A single turn carries every row of the set below to another of its rows. Some are shown first; where does it send the rows asked next?
felu: [  1.3  -0.1  10.9 -12.9  31.7  -3.6   2.5   4.0  -9.1   0.9 -13.1  -8.7]
Mov: [  3.9  -9.2  15.4 -17.4  14.0  18.8  -5.5  17.0   5.1 -15.0 -21.0   7.5]
sosad: [  0.8  13.4  -2.7  -5.1  22.8  20.2  21.3   8.4 -12.9  23.6  -6.1   5.5]
fepo: [ -8.4   8.8   6.9   0.1  28.8  19.1   6.2  -9.4 -11.8  12.0   0.3   6.3]
ruk: [ -2.4  -7.9  -1.9 -14.9  20.9  25.9 -19.2  19.8  -5.5 -11.6  -7.7   6.3]
Gakif: [ 32.0   4.0  -2.2   4.3  23.1  16.8   3.9  -0.5  -2.6  16.2 -10.7 -22.6]
Zeze: [ 16.3   3.0 -22.9  -6.6   7.7  21.3  15.3  17.9   6.6  -8.7 -10.1 -10.5]
Barar: [ 12.8  -4.8   5.3   3.3  22.5  32.4 -12.6  18.4  -3.7  -3.2 -15.8  24.3]
kuz: [-14.7   5.9  14.2  -8.7  15.5   7.6  -1.2 -10.0   4.5   3.7  -5.7   3.3]
Karul: [  9.2   2.3   9.1   9.4  24.6  -0.7 -19.9   5.2   2.7   7.0 -16.6  16.2]
Fera: [ 12.1  -3.3  -4.5  -6.8  14.7  17.5  -1.5  34.4  -7.1   3.7 -20.4  19.1]
pofu: [  8.4   6.5  21.0  -4.9  23.5  31.9  19.5  -2.1   2.1   5.9 -15.8   5.8]
Tator: [ 21.4  11.4 -20.8  11.8   7.9  26.8  14.0   8.9  11.1   4.9  -9.5   3.6]
vifo: [ -0.8   3.5 -16.8 -17.7  13.6  29.9 -11.2  29.3  -2.4   8.0  -5.2   3.1]
vog: [ 27.5   1.8  10.7  -1.1  -6.0  26.1  11.3  -1.3   0.4  13.2 -22.8  -2.8]
pimi: [ 21.7  -1.4   3.3   1.0 -13.9  22.0 -14.5   3.9   8.1   8.6 -20.0   3.9]
bom: [ 11.7   6.0 -14.4   3.1   8.8   0.8  24.4   5.5   0.9  -2.7 -11.8  -3.0]
Topas: [ 15.7  -7.5   3.4 -18.1 -10.6  15.5  -4.5   8.2   0.3  -1.7 -19.7 -12.7]
zan: [ 27.0   1.6 -12.4   0.0  15.9  20.6 -19.6   7.0   5.2  10.8  -6.1 -23.0]
kageg: [ 10.7   2.8  13.5   9.5  29.1  24.5   8.5   2.7 -11.0   7.9 -14.1  22.1]
tepir: [  3.5  12.6 -26.8   5.7   3.1  12.3   2.1   2.7  11.8   3.2  -0.2  -3.9]
nobuf: [ 30.1   2.2  -3.6  16.1  15.7   6.4 -15.6   0.9   3.9  16.1 -13.8  -6.7]
duv: [  9.4   4.1   9.1  -3.0  -8.3   6.0   4.2 -12.3  -1.4  14.9 -14.5  -6.5]
Res: [ 17.7  -0.6  -4.8   0.7  17.4  -5.2 -10.4  -1.1  -3.1   9.9  -8.2 -22.8]
kun: [ -5.2   5.3   3.7 -18.7  15.8  41.3  -9.5   4.1  12.1   0.0  -2.8  -5.7]
mafa: [-14.9   8.2 -10.9 -15.2  15.5   7.0   0.4  12.5  -9.8  14.0  -0.5  -0.5]
voruk: [18.0 14.3  4.3  1.4 35.0 39.8  1.6  1.2  2.6 18.7 -7.7 -3.6]
rer: [  9.0  10.3  -2.7   9.7  16.4  18.6   2.8  16.0  -4.9  22.4 -13.7  26.2]
kug: [ 22.1  -3.9   7.4 -15.2  33.5  28.3   0.7  22.1  -3.7  -4.9 -19.8  -6.4]
vakub: [ 13.1   2.3 -19.4   8.1   1.2   1.3   1.5  13.9   9.8  -7.1 -13.7   8.0]
lur: [  7.2   4.1  13.6   6.5  12.2  28.9 -13.0   3.4  14.5   4.7 -15.9  23.4]
tife: [ 34.8  -7.6  -2.0   0.0  17.9   6.8  -7.8  14.1  -2.6   2.3 -19.4 -16.4]
vasi: [-12.8   2.7  -2.0 -17.4  26.1  27.5  -5.9   3.4  -9.4   0.1   3.5  -6.8]
Mil: [  9.2   5.6  -1.7 -13.3  -8.8  27.8  -4.1  -6.5   4.1  13.2  -7.2 -18.4]
Mumos: [  1.4   9.9  -6.4  -3.5  24.7  25.4 -30.8   4.3  10.1  10.9  -0.7  -2.4]

pofu moves to kun
Gakif moves to zan
And these:
pimi moves to duv
Barar moves to fepo
felu moves to kug
bom moves to Zeze
rer moves to mafa

